Each row has a name. After each piece below comes the name of the row it's from, unless a question asks for something else. Each question is about the rows just above it. Places in a row count from 1.

[ 4.68  0.63 -4.30  0.73  6.16] : zuku
[-3.01 -1.30  2.24  0.54 -3.69] : pupu
[ 0.98 -5.75 -2.46  1.97 -8.86] : nakes
[ 0.14 -3.02 -0.35 -0.34 -1.49] : Gosu
[ 4.71 -0.58 -1.19  6.86  1.79] : gipof
Where in the named rows is [-0.35]? | Gosu, 3
[ 1.79  6.86 -1.19 -0.58  4.71] is which row reordered? | gipof
Where in the named rows is [-3.01]? | pupu, 1
Which row holds these entries in another order? [-5.75 -8.86  0.98 -2.46  1.97] | nakes

[-0.01 -0.76 -0.30  0.24 -0.40  1.38  0.14 -0.20 -0.03  0.78  1.23 -0.15
 -0.18 -0.05 -0.32 -0.23 -0.62  1.19  0.06  0.05  0.00  1.39  0.04 -0.46
 -0.12  0.51 -0.04  0.80  0.63 -0.22  0.03  0.50  0.14  0.14  0.10 -0.48]  kap
[ 0.09 -1.75  0.06  0.32 -0.59 -0.17 -0.06 -0.07 -0.15 -1.08  1.23  0.16
  0.91 -2.12 -0.16  3.94  1.01 -0.54 -0.07  0.09  0.15  1.89 -0.02  1.25
  0.56 -1.70 -0.17  0.80  0.63  0.61 -0.01 -0.70  1.68  0.23  0.34 -0.13]  zuku
[-0.21  0.05  0.06  0.35  1.01 -1.35  0.10 -0.04 -0.09  0.17  1.23  0.11
 -0.04 -0.36  0.05  1.04  0.48  1.07  0.19 -0.07  0.12  0.89  0.00  1.15
 -0.09  2.14  0.05  0.80  0.63  0.42  0.00 -0.20  2.30  0.35 -0.21 -0.09]  neve
[-0.18 -0.32  0.13 -0.01  0.57 -0.58 -0.15 -0.14 -0.10 -0.25  1.23  0.32
 -0.23  0.93  1.29  2.56  1.56  0.50  0.21 -0.31  0.18 -0.87 -0.01  0.81
 -0.18  2.29  0.05  0.80  0.63  0.14 -0.05 -0.21  0.54 -0.02 -0.06  0.08]  Gosu
[-0.02 -0.79  0.17  0.02 -0.35  1.21 -0.18 -0.23 -0.22 -0.72  1.23 -0.66
 -0.85 -0.36  0.21  0.68  1.25  0.09 -0.26 -0.09 -0.01 -2.48  0.14 -5.56
 -0.15 -0.30 -0.02  0.80  0.63 -0.71 -0.14 -0.90 -6.54 -0.34 -0.16  0.23]  nakes
[-0.02 -0.57 -0.16 -0.11  0.35  0.64 -0.05 -0.09  0.13 -1.10  1.23 -0.50
 -0.06  1.03 -0.83  0.36 -0.73  0.07 -0.12  0.04  0.03  0.75  0.10 -0.69
  0.14 -1.24 -0.12  0.80  0.63  0.09  0.09 -0.12  1.93 -0.07  0.00 -0.15]  gipof
[-0.12  0.09  0.21  0.32 -0.13 -0.41  0.12 -0.15 -0.17  0.25  1.23 -0.76
 -0.06 -0.98 -1.37 -1.57 -0.54  0.44 -0.13  0.36 -0.02 -0.57  0.17 -4.95
 -0.15 -0.89  0.00  0.80  0.63  0.00  0.08 -0.26 -5.38  0.13 -0.22  0.33]  fubab
[-0.14 -0.82  0.11  0.20  1.27 -0.83  0.13 -0.16 -0.19 -0.86  1.23 -0.34
 -0.44 -0.31  0.04  0.50  1.17  0.98  0.12 -0.11  0.16 -1.00  0.05 -0.78
 -0.14  2.54  0.01  0.80  0.63 -0.06 -0.03 -0.59 -0.58  0.10 -0.09  0.13]  Nezub
[-0.10 -0.10  0.04 -0.37  1.33 -0.46 -0.50  0.04 -0.61 -2.65  1.23 -0.94
  0.03  0.70 -1.28  0.65 -2.48 -0.91 -0.20 -0.11 -0.02 -0.52  0.13 -1.19
  0.22 -1.87 -0.11  0.80  0.63  0.62  0.28 -0.37  3.20 -0.31 -0.05  0.41]  Zove
[-0.03 -0.81 -0.03 -0.08  0.32 -0.38 -0.23  0.05 -0.36 -2.15  1.23 -0.44
 -0.06 -0.41 -0.46  2.25 -1.82 -0.53 -0.17 -0.06  0.05  0.83  0.01  1.07
  0.38 -2.02 -0.10  0.80  0.63  0.65  0.11 -0.57  2.76 -0.10  0.01  0.15]  pupu
[-0.02 -0.57 -0.16 -0.11  0.35  0.64 -0.05 -0.18 -0.45 -1.10  1.23 -0.50
 -0.06  1.03 -0.83  0.36 -0.73  0.07 -0.12  0.04  0.03  0.75 -0.04 -0.69
  0.14 -1.24 -0.12  0.80  0.63  0.09 -0.09 -0.12  1.93 -0.07  0.00 -0.15]  Mav
[ 0.08 -0.76 -0.23  0.52 -0.73  1.78  0.37 -0.31  0.10  2.04  1.23  0.43
  0.11 -1.54 -0.48  0.94  0.01  0.80  0.07  0.21  0.10  2.62  0.12 -2.06
 -0.06  0.05  0.05  0.80  0.63 -0.51 -0.27  0.36  1.73  0.56  0.36 -0.73]  litik
find: [-0.12  0.09  0.21  0.32 -0.13 -0.41  0.12 -0.15 -0.17  0.25  1.23 -0.76
 -0.06 -0.98 -1.37 -1.57 -0.54  0.44 -0.13  0.36 -0.02 -0.57  0.17 -4.95
 -0.15 -0.89  0.00  0.80  0.63  0.00  0.08 -0.26 -5.38  0.13 -0.22  0.33] | fubab
find: [-0.18 -0.32  0.13 -0.01  0.57 -0.58 -0.15 -0.14 -0.10 -0.25  1.23  0.32
 -0.23  0.93  1.29  2.56  1.56  0.50  0.21 -0.31  0.18 -0.87 -0.01  0.81
 -0.18  2.29  0.05  0.80  0.63  0.14 -0.05 -0.21  0.54 -0.02 -0.06  0.08] | Gosu
Which row holds these entries in another order? [ 0.05  0.42  0.05 -0.09 -0.04  0.12 -0.09  1.23  1.01  0.05  0.06  1.04
 -0.07 -0.20  1.07  0.63  2.14  0.11 -0.21  0.17  0.10  0.00 -0.09 -0.04
  0.00 -1.35  2.30  0.19  0.89 -0.36  0.80  0.35  1.15  0.48  0.35 -0.21] | neve
Where in the named rows is [-1.35]? | neve, 6

[ 2.90 -3.36 -5.98  0.67 -1.51 -5.07 -0.10]  litik
[-3.35 -0.05  7.95  5.59 -0.22  3.49  0.88]  Mav
[ 0.98 -0.05  7.95  5.60 -0.22  7.04  2.88]  fubab
[5.59] is at row and place | Mav, 4
[-3.36] is at row and place | litik, 2

[ 4.77 -1.06 -6.48 -2.69 -1.33  7.02  5.26  6.54  4.04  0.90 -4.88] -> neve
[ 4.01 -6.68  1.76 -1.15  0.07 -2.96  2.19 -3.38 -0.09  4.93 -3.32] -> Nezub
[-1.52 -1.94  3.96  4.81 -6.36 -6.02  6.29  4.49 -4.89  3.34  5.57] -> zuku
[-6.68  5.88 -6.69 -5.98 -3.58  1.10  4.76  5.77  2.54  4.48  6.06] -> kap
The one value in kap and Nezub: | [-6.68]
Where in the named rows is [4.76]? | kap, 7
Which row holds these entries in another order? [ 7.02  5.26  6.54  4.04  0.90 -4.88  4.77 -1.06 -6.48 -2.69 -1.33] | neve

[ 3.43 -6.62  1.12 -2.81 -0.14 -1.38 -5.58 -4.61  0.07 -2.48  2.04] : Mav
[ 4.58  0.77 -7.50 -2.19 -5.26  3.00  4.08 -1.86  1.27 -2.01 -2.83] : Zove
[ 3.48 -5.73 -1.08 -3.10  1.37 -0.74 -5.55 -4.70  0.14 -3.40  1.16] : pupu
[-2.00  0.14 -7.79 -0.81 -7.36  3.88  1.33  0.33  1.26 -1.09 -3.78] : neve
[-1.58 -1.70  4.01  0.54  3.49 -2.01 -0.04 -0.07 -0.83 -0.05  1.93] : Nezub
[ 4.50 -5.73 -1.08 -3.10  1.37 -0.74 -5.55 -4.70  0.14  4.09  1.16] : kap
[ 4.09 -5.23 -1.24 -3.00  0.44 -0.33 -5.07 -4.46  0.35 -7.78  0.92] : Gosu
[-1.43 -0.06  1.26  0.67  0.04 -0.15  1.12  0.82 -0.09  0.82  0.23] : nakes
[ 2.15 -4.29  0.51 -2.10  0.97 -0.15 -3.40 -3.47 -0.03 -2.76  1.37] : gipof
Row and place of [-0.07] in the named rows: | Nezub, 8
Which value is in both pupu and neve? | [0.14]
Where in the named rows is [4.08]? | Zove, 7
Row and place of [-7.79] in the named rows: | neve, 3
Shared by Gosu and kap: | [4.09]
Shared by nakes and gipof: | [-0.15]

[-5.17 -0.80 -3.98 -1.35 -2.88 -7.46 -6.53 -0.21 -4.41  4.52] = fubab
[ 4.93  7.68  4.90  2.23 -2.90  6.29  5.18 -2.27  2.50  2.41] = Nezub
[ 0.12  0.00  1.13 -4.30  3.57  5.18  0.01 -7.50  5.77 -6.44] = neve
[ 1.40 -2.14  1.09  5.77  2.46  2.08  2.80  0.93  2.13 -4.59] = pupu
[-0.21  5.44  2.52  2.53  3.32  8.65  2.06 -3.10 -2.34 -5.05] = Gosu
[-1.54  2.94  0.39 -2.79  1.70  3.55 -1.51 -2.97  5.85 -2.36] = kap
[ 5.86  8.08  5.48  3.87 -4.92  5.13  5.81 -2.62  3.47  4.00] = gipof
[-2.73 -2.43 -2.81  3.40 -4.05 -8.68 -3.46  1.90 -0.70  5.17] = nakes
[ 2.50  5.18  4.90 -2.90  7.69 -2.27  6.29  2.41  2.23  4.93] = litik
[ 2.13 -2.14  2.08  2.81  2.46  0.93  1.09  1.40  5.77 -4.59] = zuku
[ 0.03 -1.66 -2.11 -6.81 -2.36  4.14 -3.56  1.44 -3.70  4.42] = Zove
[0.01] is at row and place | neve, 7
[-2.14  1.09  5.77  2.46  2.08  2.80  0.93  2.13 -4.59  1.40] is which row reordered? | pupu
find: [-5.17 -0.80 -3.98 -1.35 -2.88 -7.46 -6.53 -0.21 -4.41  4.52] | fubab
Shared by zuku and neve: | [5.77]
[ 5.18 -2.27  2.50  2.41  4.93  7.68  4.90  2.23 -2.90  6.29] is which row reordered? | Nezub
Where in the named rows is [5.86]? | gipof, 1

[-0.36  0.19 -1.43 -1.89 -1.82 -0.31 -2.13] = kap
[-0.75  0.32 -2.44 -0.42 -3.07  0.10 -2.35] = pupu
[-3.63  0.16 -2.18 -3.38 -3.11  0.49 -0.53] = Mav
[ 0.43  0.10 -0.19 -0.32  0.03 -0.05 -0.43] = Nezub
[ 2.32  0.60 -2.37 -3.64 -0.43 -1.23 -7.43] = Zove
[-0.43 -0.32 -0.19 -0.05  0.03  0.10  0.43] is which row reordered? | Nezub
Row and place of [-3.64] in the named rows: | Zove, 4
Where in the named rows is [-3.63]? | Mav, 1
[0.49] is at row and place | Mav, 6
Shared by Nezub and Zove: | [-0.43]

